In the rows, zero is written as 128.
One turn moves every row onto another: examples first, then more rows asked
k_78: [152 105 128 133 140 110 136 133 136 131 136 134 108 143 140 147 155 128
  84  94 119 110 145]
k_673: [113 143 131 108 117 138 112 115 124 152 147 129 103 123 163 148 143 150
 115 132 125 132 126]
k_666: [134 124 130 130 110 121  97 123 129 122 132 117 120 103 165 154 158 134
 105 129 150 136 116]
k_219: [130 109 142 118 113 137 117 134 138 157 114 114 132 128 137 120 135 128
  68 102 131 104 156]
k_359: [158 127 123 106 105 129 129 124 143 129 127 112 111 102 140 165 173 120
  91 123 103  93 124]
k_431: [151 106 127 134 138 105 146 136 139 134 132 137 116 137 143 146 158 124
  86 101 120 104 143]
k_855: [128 102  96  98 104 153 109 144 125 140 124 127 129 132 123 137 112 114
  92 135 131 110 138]
k_782: [129 110 142 120 116 134 117 135 138 154 115 122 135 131 146 122 133 124
  70 109 128 103 164]
k_849: [129  99 118  90  98 152  98 147 127 149 135 130 134 126 145 143 107 135
  86 127 126 120 129]
k_658: [126 122 118 135 105 123 134 136 122 126 135 142 107 127 122 132 151 131
 109 130 170 121 133]
k_475: [132  90 120  84 102 148  95 150 122 148 133 131 133 126 143 138 118 137
  89 124 126 118 125]
k_940: [166 104 124 120 114 120 149 137 131 141 127 138 116 139 169 149 141 141
  83 119 145 101 117]
k_511: [131 108 110  96  98 141 109 106 138 143 155 123 117  99 128 157 139 133
 115 125 116 126 111]
k_55: [137 104 115  96 106 144 111 105 136 142 152 125 115  90 130 150 140 129
 113 126 116 131 112]
k_432: [154 124 128 112 108 129 120 113 137 129 118  95 109 117 143 151 170 112
  87 137 105  94 124]
k_923: [130 138 131  94 132 152 135 134 117 146 136  95 128 138 140 123 144 126
  82 126 112 107 116]
k_528: [134 129 150  78 114 127 118 135 131 142 136 123 121 121 171 148 152 156
  91 128 128 112 107]
k_616: [153 119 111 116 112 126 134 132 138 123 136 130 100 102 120 166 175 124
 107 125 119  94 122]
k_999: [119 121 130 110 127 116 126 136 122 134 133 119 109 161 110 126 147 119
 108 131 118 128 143]
k_482: [131 131 137 103 124 138 130 156 104 150 136 129 126 124 158 132 132 124
  88 152 127 128 120]
k_261: [132 103 114  78 111 117 136 101 139 143 153 133 106 141 126 144 137 137
 100 132 115 118 115]
k_299: [127 102 135 128 108 121 107 118 149 156 111 135 132 128 140 132 135 120
  90 112 143 118 161]
k_905: [116 115 126 117 124 104 141 138 120 121 146 114 128 146 127 144 158 142
 101 110 151 116 116]
k_632: [134 107 110  76 110 136 133 105 140 143 158 125 113 122 128 149 133 128
 108 122 102 117 119]
k_363: [153 120 110 116 111 128 134 134 131 122 131 136  94  99 121 160 171 130
 103 125 119  96 128]
k_488: [142 112  90 111 106 155 111 135 125 134 120 117 126 134 122 139 122 121
  86 147 147 111 130]
k_311: [119 142 125 123 115 143 112 141 136 116 132 105 100 125 133 166 158 139
 106 126 148 114 121]
k_331: [162 105 124 132 119 113 138 139 138 139 129 146 123 132 163 158 154 132
  82 103 137 104 127]
k_831: [122 119 158 107 121 119 124 135 117 138 137 109 142 133 132 118 168 113
  96 138 133 114 140]
k_947: [135 105 136 121 105 113 102 104 149 155 109 122 126 134 146 137 141 134
 101 125 137 129 156]

k_782 turns into k_511
k_658 turns into k_923
Now find these:
k_831 turns into k_673
k_219 turns into k_55
k_299 turns into k_632
k_488 turns into k_432

